In the rows, 128 means zero.
One turn sends every row of this set to another row. A few are shown first. Where does it send the rows asked after them?
lat: [129 124 120 147 154  95 109 110 134  98 102 149 108 121 123 157 155 136
 109 131 149 136 114 140 132 149 115  82 122 139 168 105 160 120 153 155
 112 139 119 112 165 120 119 113 101 123 118]
zis: [131 127 119 139 150  96 109 127 136  96  97 148 100 124 121 159 156 145
  92 140 148 131 112 144 128 151 116  94 122 139 163 119 158 125 145 156
 130 138 119 103 161 111 121 119 103 112 110]
Lesa: [123 121 113 152 124 110 179 113 161 179 146 123 137 114 144 127 119 160
 104 141 129 104 100 160 123 144 111 126 112 118 134 112 117 104 118 154
 121 132 118  81 118 121 127 119 123 104 134]
gonib: [123 126  75 131 128  97 166 126 154 105  77 126 132 133 125 147 127 155
 140 131 146 116 145 156 147 121 146 105 117 116 138 156 140 138 111 118
 135 134 127 125 134 145 161 127 136 142 123]
remu: [132 122 143 113 132  90 124 131 123 135 141 111  85 125 148 149 105 113
 148 137  99  94 140 127 111 104 121 103 103 136 134 119 128 112 119 158
 158 147 126 109 119 115 133 124 122 106 100]
taze: [135 127  79 130 124 116 186 117 137 106  88 133 111 129 106 145 122 164
 133 130 134 117 161 139 143 111 139 113 115 117 151 139 131 135 113 134
 146 137 120 133 112 156 156 113 124 136 125]
tibu: [ 92 111 145 149 137  87 113  91 153 144 117 164 144 104  94 137  85 122
 111 126 128 136 144 154 122 131 152 131  98 135 128 107 117 119  91 140
 106 117 129 119 143 150 128 131 137 162 124]
kam: [115 122  99 149 132 121 161 120 163 180 147 126 135  98 143 119 125 152
 120 145 138  99  85 165 120 137 110 124 126 116 153 112 117 119 131 156
 119 131 123  94 121 111 141 135 116 117 140]
rupez: [129 141 139 124 142  98 117 138 138 135 148 106  95 120 148 138 108  99
 147 127  95 109 137 118 115 108 132 111 101 143 136 107 135 107 117 151
 160 136 112  98 128 118 133 119 124  99  98]
Tasid: [ 81 122 140 147 130  92 125  98 136 147 125 164 147 115  97 115 100 110
  97 129 139 136 166 149 125 137 137 141  94 126 122 113 112 123  97 138
 114 137 119 132 124 151 133 140 112 162 122]
mifu: [106 125 111 146 110 125 165 121 160 189 152 118 128 106 147 117 122 155
 136 143 131 112  97 148 108 136 112 127 113 120 134 118 115 113 117 159
 111 142 120  98 127 121 129 130 112 113 147]
topev: [133 128  69 128 125 108 167 116 141 102  80 117 120 138 126 147 117 156
 136 134 129 128 157 154 143 116 131 104 112 114 140 119 137 133 109 134
 147 124 125 138 129 147 162 113 136 140 118]
Sil: [128 119  77 131 124 113 173 116 131 101  87 129 128 139 108 146 139 146
 145 133 137 116 155 156 146 111 144 108 105 119 143 134 126 152  99 120
 138 124 126 141 119 138 155 118 134 129 120]
Tul: [106 119 107 151 121 112 167 117 153 183 149 117 130 108 146 124 133 144
 135 134 135 102  97 154 122 139 102 136 118 110 147 117 108 122 121 144
 122 131 119  88 115 116 123 135 104 109 147]
Gilad: [ 93 148 113 139 137 117 114 108 111 132 111 141  94  99 138 114 169 120
 123 118 114 122 129 111 145 114 110 128 120 169 148 126 136 143  70 139
  92 144 106 105 109 135 113 136 138 129 124]
sel: [ 89 120 147 144 130  97 129 100 133 142 123 164 128 120  99 127  68 112
  98 127 131 142 141 137 119 139 144 132  95 127 118 109 119 122  93 138
 106 123 119 121 140 144 135 128 115 168 140]
Bim: [ 90 100 140 151 133  86 120  96 135 135 112 172 137 104  84 136 100 111
  96 129 139 138 148 144 134 138 148 132  93 137 117 114 118 132  90 138
 102 125 124 119 131 153 131 137 118 152 141]
kos: [130 138 151 120 139  90 110 127 128 142 144 102  95 119 150 139 112 106
 128 135  94  97 136 126 106 107 121 109 105 154 133 108 122  92 114 147
 156 143 119 115 135 120 133 119 131 115 114]
Fuv: [ 84 148 115 145 139 109 124 112 110 116 115 151 101  99 130 121 167 124
 133 103 123 128 131 112 152 109 112 119 122 171 145 120 132 131  74 142
  90 146 110 106 116 144 116 143 127 128 112]
gabu: [ 90 147 110 147 152 112 117 102 118 128 105 150  92 103 137 103 164 121
 124 104 118 120 129 118 146 124  98 115 114 177 136 112 130 149  80 144
 106 140 110  94 104 141 119 140 125 130 115]
paz: [128 117 129 146 142  93 104 111 134  97  99 145 100 111 121 164 148 146
  99 128 148 144 120 138 132 153 123  88 122 127 162 100 152 136 147 141
 124 143 123 107 168 128 126 109 107 138 102]
Gimo: [115 109 110 148 113 122 158 125 152 179 131 124 134 115 149 109 136 142
 125 156 146 110  89 161 114 152 113 117 112 115 137 124 112 110 120 150
 117 139 117  94 116 115 133 141 116 110 144]
bosi: [128 126 144 111 131  95 111 134 129 130 141 107  87 117 136 140 102 107
 133 126  95 103 137 128 111 106 119 109 108 148 131 115 119  97 111 153
 162 140 125 111 142 109 136 125 120  97 106]
sunam: [ 89 118 136 148 144  88 113  91 139 141 123 173 144 108  91 123  86 111
  94 129 151 137 142 140 131 140 158 125  90 137 123 115 126 135  96 142
 106 131 115 114 131 131 140 138 125 159 129]
Pugeb: [ 91 137 110 143 142 128 113 107 113 144 112 142  99  95 136 109 167 125
 123 114 127 125 120 119 138 104 111 117 111 166 131 118 135 138  73 143
  91 144 112  89 111 137 110 152 130 137 113]
vukot: [141 123  69 121 124 108 169 113 135 106  82 121 119 128 115 149 123 157
 134 134 137 111 150 164 148 118 146 106 116 114 156 137 134 124 119 130
 147 137 130 138 120 132 155 116 137 143 116]
bab: [128 122 126 131 147  87 102 109 132  92  99 134 106 135 128 148 151 138
 105 118 159 138 115 134 133 147 113 100 126 132 171 103 155 127 155 147
 127 134 116  99 163 116 124 123 113 130 105]

sunam moves to Tul
Lesa moves to gonib
Now find these:
bab moves to gabu
lat moves to Gilad
tibu moves to Gimo
Bim moves to mifu
remu moves to paz
zis moves to Fuv
kam moves to Sil

